Look-ups in named tables: a row name and a column name give one cell, copied from the table.

redaf
columns: roru, raveru, rakomu, zar, bilom, lan, bul, mif, daref, kadi
sasore: [6.1, 5.0, 3.7, 8.8, 3.8, 3.9, 3.9, 5.7, 7.1, 6.5]
voda: [3.5, 6.9, 3.2, 6.5, 2.4, 6.0, 2.2, 3.8, 4.3, 6.3]
kofiz: [5.4, 3.8, 3.8, 5.0, 4.2, 4.0, 8.0, 4.5, 5.3, 5.8]
bofovu: [3.6, 4.6, 5.0, 0.9, 4.9, 5.3, 4.4, 5.6, 2.6, 5.0]
dafi: [5.5, 4.7, 3.8, 5.2, 4.8, 5.4, 3.4, 5.1, 4.2, 5.0]
guten: [7.0, 4.9, 5.4, 5.2, 4.9, 5.3, 4.4, 2.8, 3.8, 5.7]
sak: [0.6, 4.6, 3.8, 8.2, 5.8, 4.3, 5.0, 5.2, 3.9, 5.5]
vodol: [5.6, 6.5, 5.1, 1.7, 2.4, 4.7, 2.3, 6.3, 2.6, 3.8]
kuni: [9.4, 6.0, 5.2, 5.3, 3.4, 3.6, 4.3, 7.6, 6.9, 4.8]
toz: [4.8, 4.0, 5.6, 7.2, 5.7, 4.4, 2.1, 4.9, 4.3, 5.8]

kadi of kuni: 4.8
mif of sasore: 5.7
bilom of vodol: 2.4
lan of bofovu: 5.3
mif of kuni: 7.6
zar of dafi: 5.2
zar of vodol: 1.7
roru of dafi: 5.5
lan of sasore: 3.9
bilom of bofovu: 4.9
bul of guten: 4.4
daref of kuni: 6.9
bul of bofovu: 4.4
lan of toz: 4.4

Table nunagor
columns: budesof, vufili, fam, beb, papu, luki, dol, dogunif, tase, vemabi
kipegep: [131, 25, 137, 152, 112, 95, 112, 92, 119, 95]
banazu: [110, 91, 156, 10, 108, 225, 106, 67, 103, 118]
sifek: [187, 139, 164, 101, 71, 148, 146, 176, 96, 158]
gipobo: [127, 155, 142, 86, 46, 194, 126, 105, 85, 162]
mumo: [118, 121, 70, 168, 154, 57, 100, 87, 117, 108]
fite: [66, 143, 192, 32, 108, 171, 179, 171, 44, 193]
fafusu: [99, 125, 151, 80, 60, 170, 119, 151, 99, 126]

What is the vemabi of kipegep in nunagor?
95
What is the dogunif of mumo in nunagor?
87
What is the vufili of fite in nunagor?
143
What is the vemabi of fite in nunagor?
193
What is the beb of banazu in nunagor?
10
What is the tase of fafusu in nunagor?
99
What is the papu of fafusu in nunagor?
60
What is the vufili of sifek in nunagor?
139
What is the dogunif of sifek in nunagor?
176

Table vazetef
         vud  kuz  bag  zil
rif      -23   35  -26   72
farotu   -58   20   47   81
latepil   54   95  -59   56
gul      -20   38  -14   -7
gug       49   13   10  -22
kemas     71  -22    5   70
fus      -58   97  -31    4
feno     -35   11  -59   79
dep      -23   63  -31   51
tudinut   98  -45   46   74
nokove    75  -32   12   49

What is the bag of tudinut in vazetef? 46
What is the kuz of feno in vazetef? 11
What is the vud of fus in vazetef? -58
What is the bag of gul in vazetef? -14
What is the zil of dep in vazetef? 51
What is the zil of latepil in vazetef? 56
What is the vud of rif in vazetef? -23
What is the bag of kemas in vazetef? 5
What is the vud of latepil in vazetef? 54
What is the zil of feno in vazetef? 79
What is the kuz of gug in vazetef? 13
What is the kuz of kemas in vazetef? -22
What is the bag of nokove in vazetef? 12
What is the zil of gul in vazetef? -7
What is the zil of tudinut in vazetef? 74
What is the bag of gug in vazetef? 10
What is the vud of farotu in vazetef? -58
What is the vud of nokove in vazetef? 75
Row with the largest bag: farotu

